The same turns and mirrors carry the whole set onto itself and the rows of a family onto each other. Which other rows belong to the same family as each row named below? List them in the order they appear above.
These 20 rows form 4 families of 5 rows each.
N: [ 13.8   3.2  40.1  45.7 -40.6  35.0  -1.9   5.5   4.1 -29.6   8.5  -3.5
  -3.4   1.4]
X: [ -7.5 -14.5  -5.4   9.8  11.2 -26.1  -4.4  32.5 -11.4  16.1 -16.5  22.8
 -50.8   9.2]
E: [  4.3  27.8 -26.3  26.2  26.6  27.5  -5.2 -28.7  -4.7  -4.1  14.5  30.5
 -13.6 -25.2]
P: [-10.8  -8.3 -12.3  26.1  14.3 -22.1   4.5  23.7  -8.8   4.4 -10.1  31.3
 -52.2  -1.4]
M: [ 25.8   1.3 -10.2  41.9  -1.7  48.5  12.4   5.1 -10.8  -5.0  -9.7  47.6
  -7.9  -4.1]
D: [-14.9  -4.2 -13.8  17.6  19.5 -28.5  -2.0  18.5  -7.9   8.6  -6.7  24.8
 -53.2  -3.3]
R: [ 20.3  -2.0   3.1 -35.1   8.3  14.3 -38.0  12.5 -13.6  41.1 -13.1   0.0
  -5.4  21.5]
G: [ 26.8  16.6  42.7 -17.5   3.0  -1.6   5.7   3.2  27.8  15.2   9.9  13.8
  43.4  34.3]
H: [ 17.6  -5.8  50.6  13.7 -44.3  25.0 -20.7  19.6   1.1  -7.8   0.2 -21.2
  -0.5  20.2]
U: [-13.1  -8.1  -9.9   7.3  17.7 -31.2  -7.9  23.7  -9.6  15.3 -10.0  19.7
 -52.2   3.9]
S: [  4.4   9.0  44.1  -9.6 -26.2   6.1 -39.8   1.0   4.2   0.9  13.4 -40.1
  -3.6  12.3]
Z: [ 15.9  30.8  32.5 -18.0  16.5  -9.3   1.6 -15.9  31.2  10.7  22.8   9.8
  39.9  21.0]
W: [ 13.8  36.0  26.0   4.1  17.6  -2.0  15.5 -23.3  33.4  -4.0  27.8  22.3
  38.6   8.9]
T: [ -6.5 -15.1  -6.6  21.5   8.4 -20.5   3.5  32.7 -10.8   9.3 -16.5  30.1
 -50.9   6.1]
V: [ -7.8  27.4  29.1   8.0 -11.4   3.9 -33.4 -24.1   9.5 -15.3  31.1 -34.0
  -7.7 -10.5]
J: [31.9 12.7 41.6  4.8 -4.5 10.9 21.8  6.9 27.6  2.7  6.8 29.6 43.6 31.0]
F: [24.1 24.5 31.6 19.0  5.3 11.0 27.7 -9.6 30.9 -9.0 18.0 34.5 40.4 15.1]
C: [ 35.8 -16.9   7.4   3.8 -12.5  40.7  -8.5  30.8 -16.6  23.0 -26.9  29.1
  -3.0  24.5]
B: [ -2.2  24.2  26.7  42.4 -20.9  21.7  -9.9 -21.0   9.4 -33.8  27.5 -11.2
  -7.3 -17.5]
Q: [  1.1  25.9 -18.0 -21.3  32.0   5.7 -36.4 -24.4  -6.2  24.5  12.7   1.0
 -11.4  -8.7]

Same family as J: G, Z, W, F
Same family as Q: E, M, R, C
Same family as B: N, H, S, V
Same family as T: X, P, D, U

